[[147 123 113 149]
 [135 124 124 134]
 [125 144 132 118]
 [117 124 145 113]]
:
[[135 124 124]
 [125 144 132]]

[[126 148 150 116 141]
 [132 109 103 137 116]
 [140 125 112 104 147]
 [134 105 106 139 117]]
:
[[132 109 103]
 [140 125 112]]

[[130 138 144]
 [122 131 153]
 [130 127 128]
 [120 118 134]]
:
[[122 131 153]
 [130 127 128]]

[[130 121 118]
 [112 155 120]
 [123 103 131]]
:
[[112 155 120]
 [123 103 131]]

[[133 123 126 132 122]
 [137 119 128 128 127]
 [126 127 130 130 127]
 [146  98 141 123 115]]
:
[[137 119 128]
 [126 127 130]]

[[155 117 123]
 [157 120 127]
 [152 124 120]]
:
[[157 120 127]
 [152 124 120]]

[[117 150 119 111]
 [121 134 117 114]
 [126 134 122 122]
 [121 112 139 138]]
:
[[121 134 117]
 [126 134 122]]
---
[[145 119 135 123 127]
 [136 112 106 137 125]
 [123 141 143 133 119]]
:
[[119 135]
 [112 106]]

[[133 145 153]
 [116 103 136]
 [143 152 139]]
:
[[145 153]
 [103 136]]

[[149 153 114]
 [105  99 147]]
:
[[153 114]
 [ 99 147]]

[[135 130 123 134]
 [151 128 113 100]]
:
[[130 123]
 [128 113]]

[[128 130 112 136]
 [109 155 155 106]]
:
[[130 112]
 [155 155]]

[[107 147 132]
 [127 128 123]
 [128 128 126]]
:
[[147 132]
 [128 123]]
---
[[119 132 130 153 121]
 [111 136 139 153 118]
 [121 134 140 145 116]]
:
[[119 132]
 [111 136]
 [121 134]]

[[120 121 117]
 [125 124 106]
 [135 134 152]
 [128 129 139]]
:
[[120 121]
 [125 124]
 [135 134]]

[[140 156]
 [114 146]
 [102 156]
 [135 148]]
:
[[140 156]
 [114 146]
 [102 156]]

[[107 144 145]
 [115 126 134]
 [141 107 106]
 [130 119 124]]
:
[[107 144]
 [115 126]
 [141 107]]

[[135 135 132 124 137]
 [136 135 126 124 128]
 [154 110 106 150 108]]
:
[[135 135]
 [136 135]
 [154 110]]

[[134 133]
 [149 147]
 [108 101]
 [104 105]
 [121 118]]
:
[[134 133]
 [149 147]
 [108 101]]

[[125 122 142 118]
 [144 107 135 113]
 [135 110 126 123]
 [145 119 149 126]
 [113 132 128 124]]
:
[[125 122]
 [144 107]
 [135 110]]

[[116 130 111 125 125]
 [129 122 119 122 132]
 [106 137 124 136 115]]
:
[[116 130]
 [129 122]
 [106 137]]
---
[[135 135 139 145]
 [133 139 140 148]
 [140 139 135 148]
 [137 135 141 148]
 [136 142 137 154]]
:
[[133 139 140]
 [140 139 135]]

[[130 121 155 117]
 [126 148 128 152]
 [132 119 154 115]]
:
[[126 148 128]
 [132 119 154]]

[[124 153 124 121]
 [128  99 126 125]
 [126  99 128 126]]
:
[[128  99 126]
 [126  99 128]]

[[105 105 104 102 102]
 [102 149 152 156 153]
 [148 155 146 153 125]]
:
[[102 149 152]
 [148 155 146]]

[[134 128 126 138]
 [123 148 128 151]
 [115 142 140 115]]
:
[[123 148 128]
 [115 142 140]]

[[130 113 126 127 115]
 [108 112 106 112 108]
 [152 143 153 126 151]
 [124 145 123 124 111]]
:
[[108 112 106]
 [152 143 153]]
